Where one turn sends some rows of the set: a few examples, then the rows asked
S: [  7.6 -17.4   0.6 -14.5  -9.1  -8.9   4.5   1.2 -13.9 -28.3 -21.7  -9.5
  22.4  -4.2  22.6   3.1  46.8 -10.1  11.2 -44.9   5.7 -35.8   5.2  -9.0
 -14.2  -2.1   1.8  -7.1  -5.3  -1.5 -13.5 -12.9   2.1  -0.6]
Q: [  3.9  -8.7 -12.6 -17.2  23.1   9.3  -7.7 -13.7  21.0 -11.5 -25.6 -24.7
  -9.8  33.6   6.4  19.8   6.7   5.5  -5.1  -4.0  -4.0 -29.9  42.2  -6.4
  -5.8 -12.6  23.7   7.3  37.5 -17.3   7.9 -19.1  16.7  21.4]
C: [  5.9  -5.7  -1.9 -26.7   3.5  -8.2  -2.2 -34.6 -21.3 -48.0 -22.6  -9.5
   3.4  10.4   1.8  24.6  17.2 -15.2   3.9  -7.9   7.1 -35.6  24.3   9.6
  13.0  11.9   0.6  19.8  11.8  33.9 -35.0  -7.8  18.2  -8.3]
A: [ 10.2 -26.8  -6.2 -12.2   3.6  -7.1  10.5  19.7   2.4  22.3  -8.7 -21.8
  29.6  -8.6  -5.4  -3.0  -2.6   8.3  15.2 -28.2  15.3 -11.2   0.2  11.9
  20.3  -5.5 -22.6  -7.4  -6.6   9.0 -19.8 -31.8   7.3  28.4]
K: [  8.9 -42.9 -24.6 -38.9  19.7 -21.6  10.2 -19.3 -14.1 -19.5  13.9 -23.9
   7.4   2.6   8.9  -4.2   4.7  -4.9   7.4 -44.7 -10.2  -7.4 -17.8   7.1
  28.9   9.3 -23.0  22.3  -3.9  17.8  12.5 -20.5  23.9  17.6]
R: [  2.3 -28.5   0.1  35.0   0.5   0.0  -5.0 -12.8  -9.0 -30.1   5.0  -2.7
 -14.8 -15.2  12.9  -0.8   0.0 -28.1  -1.3  -7.5  -6.0 -28.8   3.4  32.5
  -7.7  33.0  -5.0  36.9 -22.1  17.2 -13.1   4.5  12.0  23.0]
Y: [ 21.5  17.3 -42.4   8.7  27.8  10.3   8.2 -12.3   8.3  13.6   4.8   6.7
   2.9  12.2  24.8 -12.9   7.6 -19.6 -21.1 -13.4   3.8  -6.1   9.2  41.3
  -9.4  -4.3  11.1  -8.3   9.0  23.6  -2.3 -27.0  15.4   9.2]
W: [ 14.5 -47.0  -6.8  10.4  23.9   5.7  19.0 -38.0   1.2 -11.9  32.6 -34.2
 -19.8  12.0   7.3 -31.7 -15.2 -13.4 -10.8 -22.5 -10.1 -12.2   9.9  15.8
  -7.6  -6.0   9.5  32.6  25.0   2.8  -2.3   7.9  11.8  35.0]
B: [ 24.8  -3.2 -11.2  25.2   4.9  21.8   7.4 -18.2  12.9 -12.6  -4.6  -0.3
   4.9   5.9  37.8 -29.7   2.3  -5.0   9.2  -5.2   6.6 -23.3   1.5  42.1
 -12.2  -2.9  -0.9   2.1  35.3   7.6 -21.9   0.0  29.6   7.6]
H: [  4.3 -53.6  10.2  -5.5  14.2 -20.7   6.8  16.6   3.1  -2.0   5.7   4.6
  -7.8   2.1  10.0   6.2 -11.6   8.7 -15.6 -28.7 -14.3 -30.1   3.9  -9.6
  24.8   8.5  -4.8  11.7   4.8   4.3  15.2 -47.3  -5.2  33.6]
T: [  0.4  -9.1 -21.8 -13.1  38.2 -10.2   0.4  -9.2   2.4 -19.0   7.1 -12.5
  -6.6  11.5  33.0   8.6 -17.7  16.0   3.1  13.9 -23.2 -31.3  -0.5  11.1
  26.9 -25.7  19.3  12.1  33.3   8.5 -12.4 -37.3  36.2   3.6]
U: [ 13.1 -31.3 -20.0  -5.0   3.8   5.9 -11.0  11.9  26.9  -3.2 -11.8 -27.4
 -17.4   6.3  11.3  23.7 -14.1  -5.1 -13.9  18.9 -10.4 -31.4  18.7 -17.4
   0.2 -26.9   3.5  30.4 -16.3   7.8  -3.5 -36.1  16.4   6.5]
X: [ 32.7 -46.8 -13.6  -7.1  24.4 -27.4  32.0 -25.0 -17.3  -6.9  12.2 -16.1
   1.2  14.0  -7.1 -32.4  -4.5 -30.2 -18.1 -10.1   0.6  10.0  23.6  25.7
 -16.3   1.8  24.6  18.3  16.4  14.8   5.0 -25.3   0.6  11.8]
E: [ -3.4 -18.4  -6.3  23.1   1.4   1.1  -6.7 -12.2 -22.4 -35.6  14.8  -4.5
  -3.5   2.5  -2.5  10.2   9.1 -48.4 -24.8   0.7  -9.5  -9.0  14.5  41.3
  -8.3  -3.5  10.5  11.7 -22.8   2.3  -7.3 -32.7   5.7  -6.8]
Z: [ 29.8 -39.0 -10.7 -15.7  13.0   0.9  19.6 -15.1   3.3  -9.1 -14.0 -17.8
  10.8   7.1 -19.6  14.6  29.0 -35.4   8.6 -20.0   4.4 -41.4  22.4 -14.7
  14.0 -24.3  18.3   8.8  17.4  -6.8 -30.1   6.1  -1.8  -2.7]

E moves to X
W moves to B
Where do these go?
A moves to U
H moves to Q
K moves to T

